(in the rows, 128 means zero)
One turn sends every row of this set to another row. A few are shown first. Where does it send the rows asked after them?
k_131: [ 95 106 114 148 113 120 116 171 120 114 147 143 114  74 133 170 148 158
 141 137 137 111 147]
k_547: [ 89 167 169 146 132 151 129 146 104 110 128 145 133 131 164 151 130 167
 155 144 113 128 125]
k_685: [ 86 102 136 183 110 139  93 169 118 126 131 151 130 111 125 149 155 162
 148 147 147 128 147]
k_383: [106 113 127 149 111 140 132 157 141 125 101 126 129 118 122 161 119  90
 146 117 143 162 162]
k_655: [ 97 113 149 165 114 151 101 154 124 121  98 147 137  97 116 161 140 146
 137 171 148 151 140]
k_969: [145 103 111 130  96 113 150 138 126  94 165 150 169 149 124 108 149  98
 105 149 127  88  95]
k_36: [145 116 140  98 115 124 147 135 118 134 136 139 160 183 118 104 122  89
 114 156 116  95 114]
k_252: [144  88 132 119  97 111 140 123 104 107 116 178 165 164 110 106 139 112
 143 144 132  83 101]
k_589: [ 99 154 132 164  96  84 102 131 123 147 124 130 138 105  81 141 108 113
 138 153 112 106 131]
k_979: [144 108 111 103  82 128 137 145 107 126 152 162 170 172 148 113 138 107
 131 166 130  88 102]
k_182: [145  88 130 119  97 114 141 120 102 109 114 178 162 167 112 106 138 109
 145 141 130  82 105]
k_840: [ 94 103 128 172 111 170 100 145 111 134  97 141 128 117 131 154 138 142
 155 139 138 137 167]
k_905: [100 106 100 138 113 153 121 147 112 124 114 134 110  83 142 173 133 139
 147 123 128 116 170]
k_74: [ 97 103 120 170 106 117 122 181 139 127 145 132 123 127 129 151 139 111
 155  99 146 138 159]
k_24: [110 163 136 135 148 152 123 141 115 145 136 136 135  80 116 141 114 171
 126 154 137 107 136]
k_565: [152 110 112 115 100 133 157 119 126  95 132 144 173 144 121 116 133  79
 102 156 123 103 102]
k_414: [105 117 137 137 128 141 129 127 116  85 180 145 139 127 139 149 131 110
 148 120  55 112 140]
k_158: [ 95 146 118 172  93  89  97 131 117 154 134 128 132 117  90 135 112 117
 147 132 109  92 144]
k_275: [148 111 118  96  84 130 141 142 109 122 142 161 171 164 141 116 133 101
 127 178 131  95  96]
k_683: [148 107 110  97  83 140 141 135 105 126 138 159 170 171 147 116 131  98
 132 167 128  92 106]
k_221: [101 150 121 160  96 102 104 117 116 154 108 125 135 112  88 141 102 105
 143 140 106 104 148]
k_813: [112 125 147 124 130 148 137 117 119  80 156 143 144 117 132 157 120  99
 141 139  57 130 135]
k_350: [146  90 132 117  97 114 141 120 104 108 112 177 165 164 110 107 136 109
 142 147 130  83 102]
k_130: [104 117 125 129 118 135 125 154 123 109 109 140 121  61 123 180 132 139
 131 158 136 135 144]
k_564: [106 157 127 144 145 150 119 148 110 150 152 138 131  91 123 135 121 179
 135 138 134  93 143]
k_535: [107 124 153 131 130 126 131 136 124  75 181 149 145 113 128 154 132 113
 138 143  63 124 120]
k_974: [111 159 124 136 147 166 124 133 107 152 130 133 131  91 124 139 111 167
 135 137 130 101 152]
k_228: [142 114 141 103 114 110 143 146 120 131 154 143 162 182 118 102 130  99
 113 160 119  89 106]
k_323: [ 89 165 166 148 131 152 128 144 101 110 130 144 132 133 165 150 131 167
 157 139 111 125 127]
k_166: [144 110 133 104 113 119 143 141 114 136 151 140 158 191 124 101 128  96
 120 146 114  84 117]
k_507: [101 116 144 154 112 105 126 181 153 113 131 136 135 104 112 158 134 109
 135 136 154 161 134]
k_963: [147 100  95 129  95 138 152 122 118 104 148 142 164 161 136 108 140  87
 115 128 118  85 118]
k_57: [ 89 164 166 146 131 155 128 141 100 110 126 143 133 132 164 150 127 165
 155 141 111 128 128]

k_221 goes to k_158
k_963 goes to k_969
k_840 goes to k_685
Where do these go?
k_36 goes to k_166
k_130 goes to k_905
k_564 goes to k_24
k_383 goes to k_74
k_57 goes to k_323
k_813 goes to k_414
k_683 goes to k_979

